128 stands for zero in the data rows.
Each row of this table is followed by its label. One hidden rule gives the labels. It looks at one to three of the table's principal directions, none of them among the few with the most spread.
[124. 117.  91.  80.  93. 140.  78.  90. 182. 134. 143. 142. 130.  64.
 127.  86. 149. 102. 119.  82. 133.  90. 127. 113. 126. 162. 147. 157.
 183. 150. 135. 129.] Ju
[121. 142. 143. 168. 119. 126. 140. 136. 175. 107. 150. 185. 187. 129.
 154. 106. 170.  32. 166. 147.  82. 101. 104. 132. 133. 159.  99. 150.
  84.  92. 119.  44.] Ju
[117. 124.  95. 138. 124. 188.  76. 123. 145. 101. 145. 166. 142.  99.
 126. 127. 205. 111. 118. 137. 118. 124. 133. 107. 167. 127.  92. 134.
 129.  83. 129.  91.] YX
[154. 170. 118. 169. 115. 120. 171.  96. 101. 111. 149. 174. 143. 136.
 117.  98. 173. 119. 148. 136.  79. 127. 119. 116. 151. 101.  51. 129.
  63.  99. 103. 124.] Pq
[114. 130. 123. 140. 152. 120. 134. 164. 151. 138. 125. 133. 150. 115.
 148. 117. 127. 121. 125. 125. 129. 134. 155. 139. 117. 129. 115. 130.
 120. 124. 144.  89.] Pq
[130. 123.  12. 109.  45. 164.  44. 134.  65.  86. 146. 103. 155. 116.
  98. 160. 255. 118. 184. 118. 151. 142. 189. 121. 229. 103.  94.  51.
  67. 102. 174.  75.] Bf
[125. 128. 103. 136.  66. 129. 109.  99. 115.  80. 132. 116. 121. 142.
 135. 128. 162. 118. 139. 128. 150.  96. 111. 114. 160. 122. 141.  87.
 106. 111. 125. 138.] Bf
[127.  73. 152.  77. 139. 126.  98. 117. 219. 147. 134. 168. 102.  67.
 114.  93.  75.  75.  88.  88. 144.  97.  98. 139.  86. 206. 210. 214.
 255. 186. 138. 116.] YX
[132. 136.  90. 103. 126. 119. 162. 137. 107. 126. 130.  94. 103. 107.
 139. 108. 117. 175. 103.  93. 152. 129. 151. 122.  93.  97. 112. 117.
 134. 159. 152. 158.] YX
[120. 107. 123. 134. 128. 102. 171. 176. 171. 108. 139. 158. 163. 118.
 136. 102. 127.  35. 135. 116. 136. 113. 120. 160. 100. 180. 152. 167.
 164. 152. 167.  22.] Bf
[125. 148. 166.  83. 174. 141. 138. 133. 123. 189. 117.  75. 129. 128.
 145. 160.  73. 178. 136. 128. 112. 158. 140. 146.  77. 126. 137. 142.
 112. 157. 114. 187.] YX
[118. 136.  73.  88. 117. 168.  83. 113. 170. 137. 149. 147. 160.  59.
 132.  98. 190. 104. 128.  94. 114. 114. 152. 114. 131. 148.  94. 157.
 140. 127. 146.  96.] Pq
[154. 174. 158. 161. 130. 137. 147.  84.  79. 139. 135. 143. 135. 167.
 103. 142. 144. 160. 151. 167.  80. 155. 111. 134. 175. 106.  88. 123.
  66.  91.  66. 177.] WI
[143. 144. 145. 164. 138. 162. 102.  81.  81. 124. 128. 147.  87. 151.
 103. 141. 145. 201. 104. 164. 101. 145. 107.  85. 175.  73.  87. 113.
 109.  74.  74. 212.] Pq
[129. 123. 117. 100. 167. 163.  93. 138. 123. 150. 123. 108.  85.  90.
 133. 139. 116. 213.  89. 108. 146. 157. 175. 126. 116.  93. 114. 120.
 153. 141. 133. 184.] YX
[132. 102. 204. 149. 181.  82. 176. 154. 129. 152.  98. 125.  89. 170.
 121. 141.  22. 146.  97. 147. 141. 142. 101. 141.  82. 132. 178. 148.
 179. 155. 119. 157.] YX
[164. 165. 198. 193. 176. 113. 209. 112.  40. 136. 116. 135.  89. 209.
  99. 158.  83. 207. 118. 187.  92. 178. 101. 132. 139.  69.  85. 116.
  73. 101.  67. 210.] WI
[159. 114. 163. 149. 130.  91. 169. 131.  91. 109. 130. 127.  54. 154.
 124. 124.  67. 174. 107. 127. 138. 132. 111. 135. 112.  93. 153. 115.
 156. 156. 110. 193.] YX
[124. 123. 114. 108. 121. 123.  90. 111. 160. 153. 128. 132. 119.  89.
 124.  95. 116. 149. 106. 103. 136. 118. 140. 121. 138. 139. 150. 146.
 178. 137. 118. 154.] YX
[127. 123. 186. 127. 178. 112. 144. 143. 105. 169.  96.  84.  89. 163.
 128. 162.  38. 203. 102. 147. 143. 160. 128. 138.  99. 108. 166. 121.
 147. 146. 108. 203.] Bf
[122.  91. 175. 169. 154. 123. 124. 155.  70. 112.  93.  97.  70. 204.
 115. 190.  78. 180. 104. 180. 158. 149. 103. 100. 134.  81. 158.  80.
 134. 104. 126. 174.] Ju
[149. 168. 112. 126. 131. 130. 172.  89. 128. 136. 150. 156. 124.  96.
 126.  74. 138. 152. 107. 105.  94. 122. 121. 115. 112. 113.  72. 163.
 123. 131. 104. 162.] YX
[106. 110. 107.  54.  92.  84. 126. 163. 226. 146. 137.  93. 173.  64.
 180.  87.  91.  44. 157.  58. 165.  84. 154. 190.  67. 216. 218. 157.
 181. 212. 176.  59.] YX
[116. 122. 141.  43. 145. 152. 105. 126. 151. 181. 123.  67. 131. 102.
 139. 155.  83. 140. 134. 105. 135. 134. 129. 144.  74. 164. 179. 158.
 165. 180. 136. 167.] YX
[121. 140. 159.  98. 126. 109.  96.  63. 213. 178. 121. 152. 146.  82.
 133.  81.  84. 112. 116. 100. 115.  92. 110. 130. 116. 186. 167. 179.
 178. 146.  88. 165.] WI
[120. 132.  33.  66.  97. 178.  81. 141. 159. 127. 167. 127. 167.  41.
 134.  95. 215. 101. 137.  77. 131. 126. 178. 144. 143. 157. 110. 156.
 154. 144. 165.  69.] WI
[120. 120. 152. 146. 135. 133. 139. 119. 143. 106. 115. 145. 135. 148.
 128. 145. 126. 100. 120. 145. 141. 118. 108. 131. 123. 147. 133. 127.
 125. 119. 130. 105.] WI
[155. 157. 138. 152. 149. 110. 165. 134.   6. 144. 105.  68.  81. 195.
 107. 179. 100. 253. 135. 157. 130. 188. 160. 123. 145.  31.  86.  53.
  46. 121. 112. 227.] YX
[132. 114. 152. 147. 145. 108. 169. 142.  93. 126. 113. 120. 108. 173.
 107. 144.  91. 135. 114. 151. 135. 140. 100. 117. 115. 117. 141. 131.
 145. 130. 131. 137.] Pq
[132. 114. 129. 108. 125. 129. 159. 138. 161. 122. 151. 153. 139. 108.
 124. 100. 123.  63. 125. 114. 115. 112.  94. 142.  96. 177. 153. 191.
 185. 156. 138.  83.] Pq
[132. 115. 147. 102. 129. 112. 129. 119. 118. 152. 116.  95. 100. 139.
 115. 137.  75. 155. 117. 123. 144. 132. 114. 133. 114. 136. 179. 136.
 172. 158. 121. 177.] Bf
[128. 127.  74. 119.  90. 146. 104. 109.  98. 106. 135. 121. 126. 122.
 106. 125. 181. 136. 127. 121. 139. 123. 132. 102. 164. 112. 111. 109.
 125. 113. 140. 129.] YX
[134. 141. 122. 109. 130. 119. 146. 120. 148. 143. 137. 133. 135. 101.
 131.  99. 118. 127. 123. 104. 122. 125. 135. 145. 110. 145. 128. 155.
 145. 151. 124. 131.] WI
[139. 117. 140.  61. 124. 107. 183. 105. 200. 137. 149. 132.  96.  63.
 146.  56.  53. 105.  81.  60. 144.  85.  91. 155.  35. 191. 194. 216.
 250. 218. 130. 157.] WI
[145. 118. 172. 122. 132. 111. 141.  85. 123. 149. 119. 144. 106. 151.
  89. 132.  83. 122. 121. 139. 115. 125.  78. 120. 124. 150. 160. 162.
 170. 144.  99. 170.] YX
[146. 187.  33. 133.  74. 162. 139.  65.  63.  95. 154. 142. 153. 115.
 104. 103. 251. 147. 146. 117.  96. 123. 141.  75. 177.  73.   5.  96.
  31.  83. 129. 136.] YX
[139. 168. 184. 162. 187. 103. 223. 163.  20. 167. 101.  52. 107. 225.
 126. 179.  48. 235. 127. 185. 114. 194. 123. 139. 103.  59. 112.  96.
  59. 119.  95. 214.] YX
[120.  86.  98.  93. 130. 134. 136. 176. 101. 107. 119.  71.  75. 127.
 133. 148.  98. 164.  90. 107. 191. 133. 140. 124.  88. 110. 171. 110.
 189. 170. 181. 141.] YX
[152. 137. 195. 160. 170. 101. 168.  95.  94. 144.  99. 132.  69. 170.
 111. 144.  52. 205.  93. 149. 130. 147. 110. 121. 113.  89. 124. 115.
 125. 132.  88. 224.] YX
[119. 136. 194. 148. 186. 104. 183. 176.  70. 164.  88.  60. 126. 213.
 136. 198.  48. 181. 138. 179. 135. 177. 129. 150.  96.  99. 146.  96.
  77. 129. 122. 162.] YX
[112. 132. 137. 109. 146. 117. 162. 160. 133. 147. 117.  81. 141. 136.
 151. 135.  86. 136. 123. 125. 146. 134. 133. 150.  86. 141. 157. 134.
 135. 152. 141. 125.] YX
[104. 134. 157. 113. 156. 139.  90. 148. 128. 175. 110.  64. 119. 137.
 161. 154.  77. 198. 121. 143. 131. 144. 142. 124. 115. 106. 162. 110.
 126. 118. 104. 196.] Pq
[135.  79. 162. 142. 151.  64. 165. 194.  16. 141.  73.  42.  66. 234.
  88. 215.  33. 192. 131. 164. 187. 181. 136. 131. 116.  75. 189.  56.
 132. 164. 168. 169.] Pq
[105. 125.  86.  97. 116. 167.  98. 122. 168. 121. 135. 131. 162.  87.
 134. 115. 174.  93. 118. 111. 140. 110. 132. 120. 127. 162. 125. 151.
 151. 121. 149.  84.] Bf
[136. 178.  99. 160.  83. 146. 143.  51. 186.  84. 168. 223. 182.  83.
 141.  50. 223.  47. 140. 113.  73.  70.  95. 104. 152. 154.  45. 164.
  80.  82.  95.  79.] YX
[107. 110. 102. 112. 122. 143.  90. 177. 114. 112. 110.  77. 144. 136.
 147. 188. 153. 131. 154. 130. 177. 147. 184. 157. 139. 123. 144.  64.
  86. 134. 176.  85.] Bf
[139. 117. 128. 101. 134.  99. 167. 132.  98. 146. 117. 103. 111. 142.
 106. 136.  90. 133. 128. 114. 136. 136. 121. 121.  89. 123. 137. 133.
 143. 170. 154. 143.] Pq
[128. 122. 155. 144. 137. 154.  94. 107. 130. 124. 127. 144. 109. 137.
 123. 144. 129. 143. 118. 151. 116. 128. 108. 111. 148. 119. 129. 128.
 133.  99.  98. 160.] Pq
[133. 116. 111. 153. 130. 122. 146. 124. 139.  95. 131. 174. 112. 113.
 120. 100. 147. 112.  98. 116. 136. 112. 123. 104. 122. 117.  94. 134.
 145. 122. 147.  99.] YX
[ 93.  84. 144. 116. 149. 135. 123. 186. 159.  99. 101.  84. 110. 135.
 171. 169.  87. 123. 100. 126. 199. 118. 140. 148.  78. 142. 188. 100.
 159. 151. 176.  98.] Bf
[106. 117. 144. 119. 143. 128. 121. 162. 132. 141. 109.  90. 147. 148.
 142. 162. 106. 122. 137. 142. 147. 139. 136. 144. 116. 143. 161. 116.
 123. 131. 143. 108.] Bf
[123. 149. 168. 130. 160. 148. 122. 103. 158. 161. 127. 146. 147. 122.
 135. 126. 114. 129. 125. 144.  92. 129. 109. 125. 119. 144. 118. 164.
 123. 109.  90. 149.] YX
[132. 154.  81. 108. 105. 131. 161. 142. 102. 126. 145. 111. 177. 126.
 121. 128. 177.  97. 167. 118. 119. 143. 149. 154. 136. 142. 101. 129.
  83. 139. 152.  75.] WI
[140. 154.  59. 156.  71. 167.  75.  84. 114.  79. 160. 181. 150.  99.
 120. 107. 255. 111. 157. 126.  98. 112. 150.  96. 210.  96.  40.  92.
  55.  68. 119. 100.] YX
[123. 135. 145. 182. 155. 171.  74. 108. 166. 122. 137. 216. 154. 113.
 119. 122. 190. 101. 125. 163.  80. 129. 123. 104. 183. 129.  69. 148.
 108.  54.  94.  91.] Pq
[135. 155. 142. 161. 134. 144. 125. 101. 103. 135. 136. 143. 121. 145.
 121. 119. 140. 166. 121. 157.  90. 136. 106. 101. 159.  96.  96. 131.
 106.  81.  79. 177.] YX
[123. 126. 117.  88. 114. 143. 109.  87. 144. 137. 125. 110. 108. 102.
 122. 111. 113. 154.  97. 105. 147. 109. 112. 112. 117. 142. 155. 146.
 178. 145. 118. 179.] Bf
[118. 154. 253. 138. 190. 128. 159. 135. 149. 175. 112.  89. 131. 177.
 178. 172.  24. 159. 141. 175.  97. 144.  93. 171.  76. 145. 178. 145.
  98. 128.  61. 198.] Pq
[138. 132.  81. 111.  90. 144. 118. 101. 108. 109. 144. 133. 124. 111.
 108. 113. 175. 122. 130. 111. 127. 118. 124. 108. 149. 123. 108. 128.
 131. 128. 136. 129.] YX
[117. 122. 151. 128. 141. 166.  97.  98. 192. 124. 139. 182. 142.  97.
 132. 113. 145.  83. 111. 132. 105. 103.  96. 115. 123. 167. 126. 177.
 162. 107. 108. 109.] YX
[136. 118. 164. 161. 132. 140.  73. 109.  69. 121. 106.  97.  52. 173.
 122. 177.  99. 238. 108. 165. 147. 149. 130. 103. 176.  58. 145.  59.
 113.  92.  83. 243.] YX
[127. 146. 118. 156. 119. 149. 154. 133. 113.  88. 143. 132. 132. 140.
 148. 124. 161. 127. 125. 142. 124. 122. 119. 127. 134. 110. 100. 116.
  94. 100. 120. 116.] Bf
[104.  83.  89.  68. 131. 129.  92. 160. 171. 141. 116.  98. 117.  77.
 136. 120. 108. 119.  99.  80. 179. 114. 155. 121.  85. 153. 173. 139.
 208. 177. 190. 103.] Ju
[134. 107.  91. 105.  99. 138.  88. 120. 120. 125. 143. 128. 101. 101.
 104. 108. 144. 141. 113. 109. 138. 124. 127. 113. 157. 128. 153. 139.
 191. 134. 129. 147.] YX
[130. 105. 102.  66.  87. 116. 153.  99. 149. 115. 137. 109. 106. 102.
 120.  93. 102.  90. 106.  81. 155.  83.  82. 112.  74. 169. 180. 169.
 210. 187. 154. 140.] Ju
[122. 129.  54.  49.  57. 110. 126. 163.  95. 112. 139.   8. 118. 108.
 175. 137. 127. 157. 167.  68. 186. 115. 179. 158.  94. 112. 176.  62.
 102. 198. 184. 151.] Ju
[144. 169. 102. 143. 126. 121. 165. 128. 118. 137. 155. 155. 160. 111.
 128.  87. 165. 122. 147. 121.  83. 139. 144. 136. 140. 116.  68. 147.
  87. 116. 115. 106.] Pq
[138. 148.  81. 121.  96. 142.  96.  95. 122. 122. 143. 143. 136.  95.
 120. 105. 185. 139. 139. 107. 115. 123. 152. 115. 165. 112.  86. 114.
 101. 114. 123. 135.] Bf
[121. 154.  56. 125. 113. 185.  97.  89. 180. 107. 161. 204. 180.  51.
 126.  71. 245.  77. 118. 102.  94. 102. 140.  94. 155. 144.  35. 167.
 114.  86. 136.  60.] Bf
[123. 115. 110. 115. 147. 105. 133. 181. 129. 159. 128. 108. 131. 113.
 130. 112. 103. 140. 124. 113. 134. 148. 159. 140. 114. 125. 143. 140.
 160. 150. 153. 108.] Pq
[136. 128.  75. 111. 108. 115. 155. 141. 121. 120. 143. 134. 139. 103.
 117.  97. 156. 104. 131.  97. 131. 125. 143. 126. 119. 131. 106. 140.
 138. 152. 163.  87.] YX
[116. 123. 207. 134. 178.  75. 183. 144. 125. 175.  79.  83. 125. 187.
 129. 159.  12. 152. 114. 154. 151. 145. 108. 151.  79. 145. 187. 132.
 142. 155. 119. 161.] WI
[113. 106.  72.  89.  81. 134.  88. 156. 152. 110. 142. 114. 168.  98.
 137. 133. 182.  56. 170. 101. 149. 111. 156. 146. 139. 167. 151. 117.
 128. 149. 180.  43.] Pq
Here are more rows. What is the label of each one?
[142. 164. 189. 169. 156. 116. 125.  97.  79. 175. 110. 123. 131. 186.
 109. 163. 100. 185. 155. 181.  78. 164. 117. 119. 166.  92. 103. 108.
  57.  85.  62. 201.] ~ Ju
[127. 135. 101. 142.  96. 155. 109. 103. 126.  89. 141. 151. 141. 124.
 127. 128. 190. 104. 137. 133. 125. 110. 121. 113. 160. 125.  98. 111.
  98.  97. 127. 106.] ~ Bf
[142. 149.  97. 105. 103. 141. 108.  60. 135. 140. 143. 151. 121.  88.
 104.  84. 155. 148. 112. 101. 108. 111. 118.  99. 147. 129. 102. 155.
 150. 126. 102. 175.] ~ Bf
[103. 123.  91. 137.  97. 158.  86. 143. 127.  99. 128. 127. 182. 140.
 126. 158. 205.  72. 161. 151. 138. 125. 137. 127. 178. 147. 120. 101.
  88.  88. 152.  48.] ~ Bf
[121. 135.  96. 148. 113. 159. 109. 140. 121. 101. 148. 146. 154. 124.
 133. 127. 195. 103. 142. 142. 111. 128. 132. 117. 163. 120.  93. 121.
  98.  87. 131.  83.] ~ Pq
[128. 129. 164. 134. 170. 155. 113. 130. 145. 152. 132. 149. 124. 120.
 130. 135. 114. 143. 116. 145.  99. 145. 121. 128. 122. 130. 121. 159.
 143. 113. 101. 145.] ~ Pq
[135. 105. 197. 162. 165.  86. 197. 165.  97. 126. 106. 115.  91. 197.
 122. 156.  41. 135. 112. 163. 139. 143.  88. 136.  87. 118. 169. 131.
 150. 144. 126. 144.] ~ Ju
[133. 134. 103. 134. 105. 130. 136. 138. 114. 108. 141. 133. 149. 132.
 123. 129. 167. 101. 150. 129. 126. 131. 137. 144. 151. 134. 117. 120.
 105. 124. 139.  88.] ~ WI
[152. 132.  69.  81. 131. 119. 163. 148.  99. 156. 151. 117. 114.  84.
 101.  86. 130. 155. 113.  82. 121. 152. 157. 133. 105. 117. 107. 167.
 176. 178. 157. 133.] ~ Pq
[140. 132.  87. 139.  94. 159.  97.  91. 114.  93. 152. 160. 102. 102.
 113.  98. 187. 147. 109. 120. 118. 114. 120.  93. 171. 102.  93. 124.
 140.  98. 111. 152.] ~ Pq
[128. 146. 125. 141. 131. 155. 142.  84. 136. 103. 129. 154. 119. 119.
 129. 111. 149. 142.  92. 129. 127. 110. 106. 102. 124. 119.  91. 136.
 124. 105. 111. 150.] ~ WI
[ 80. 112. 130.  93.  84. 107. 129. 146. 252. 124. 137. 138. 241. 104.
 170.  96. 137.   0. 178. 111. 130.  56.  83. 161.  88. 255. 208. 191.
 158. 149. 162.   0.] ~ YX
[142.  95. 145. 120. 121.  74. 145. 128. 115. 126. 110.  98.  43. 135.
 126. 109.  38. 189.  83. 100. 178. 115. 120. 122.  97. 104. 192. 111.
 204. 179. 131. 208.] ~ Pq
[151. 155. 124. 153. 102. 132. 135.  69. 118. 117. 153. 179. 129. 126.
 107.  90. 166. 115. 135. 134.  77. 110.  90.  96. 160. 117.  82. 150.
 110.  96.  86. 152.] ~ Ju
[115. 132.  90. 131. 107. 156.  79. 116. 160. 110. 137. 157. 158.  93.
 133. 115. 194. 102. 133. 120. 129. 114. 150. 122. 167. 140. 102. 121.
 114.  99. 134.  84.] ~ WI
[116. 137. 182. 113. 142. 120. 138.  94. 185. 158. 114. 134. 157. 128.
 136. 122.  81.  94. 125. 132. 120. 108.  91. 144. 100. 187. 169. 172.
 151. 140. 100. 135.] ~ WI
[186. 148. 160. 174. 135.  86. 214.  51.  63. 119. 132. 189.  52. 163.
  67.  85.  91. 180.  85. 134.  91. 129.  69.  81. 124.  74.  72. 152.
 143. 130.  80. 225.] ~ YX
[131. 141.  92. 141. 122. 132. 133. 154.  88. 121. 135. 115. 138. 135.
 126. 134. 164. 147. 142. 133. 127. 151. 161. 133. 154.  98.  95.  99.
  88. 114. 141. 110.] ~ Bf
[152. 125. 159. 166. 146. 133. 134.  98.  68. 122. 119. 145.  65. 169.
  90. 144. 108. 197.  96. 161. 116. 149.  99.  92. 155.  75. 109. 117.
 137. 100.  89. 209.] ~ YX
[107. 132.  96. 131. 126. 153. 105. 181. 157. 112. 145. 128. 176. 102.
 166. 131. 182.  91. 154. 126. 131. 132. 172. 160. 141. 142. 114. 117.
  95. 112. 153.  47.] ~ Bf
[124. 112.  79. 125.  73. 135. 137. 114. 158.  68. 150. 172. 158. 107.
 120.  98. 198.  22. 138. 108. 136.  80.  98. 113. 132. 170. 118. 147.
 143. 128. 167.  35.] ~ YX
[135. 122. 122. 145. 118. 140. 121.  92. 149. 100. 137. 183. 119. 110.
 114. 103. 158. 102. 108. 122. 119. 104. 104. 102. 138. 134. 103. 146.
 147. 112. 123. 117.] ~ YX
[141. 104. 165. 147. 163.  99. 122. 183.  25. 156.  90.  59.  77. 210.
 101. 218.  67. 219. 146. 171. 152. 198. 162. 141. 149.  63. 156.  54.
  95. 135. 135. 186.] ~ YX
[132. 145. 162. 164. 152. 136. 176. 127. 108. 106. 125. 128. 106. 159.
 145. 135. 106. 162. 103. 153. 127. 133. 106. 128. 111. 102. 112. 122.
 108. 108. 102. 162.] ~ WI
[117. 133. 142. 136. 141. 139. 139. 141. 140. 125. 124. 131. 158. 139.
 136. 144. 135. 101. 137. 144. 126. 133. 125. 146. 125. 149. 127. 134.
 110. 118. 130.  92.] ~ WI
[154. 144. 132. 138. 138. 147. 146.  97. 105. 119. 142. 161. 106. 124.
 111. 124. 148. 149. 119. 129. 101. 138. 121. 117. 131. 104.  78. 138.
 111. 122. 110. 157.] ~ YX
[134. 184.  88. 178.  92. 186.  70.  58. 121.  90. 151. 196. 182. 117.
 128. 131. 255. 107. 175. 153.  70. 117. 146.  92. 218.  95.   0.  83.
   0.  32.  95. 101.] ~ YX
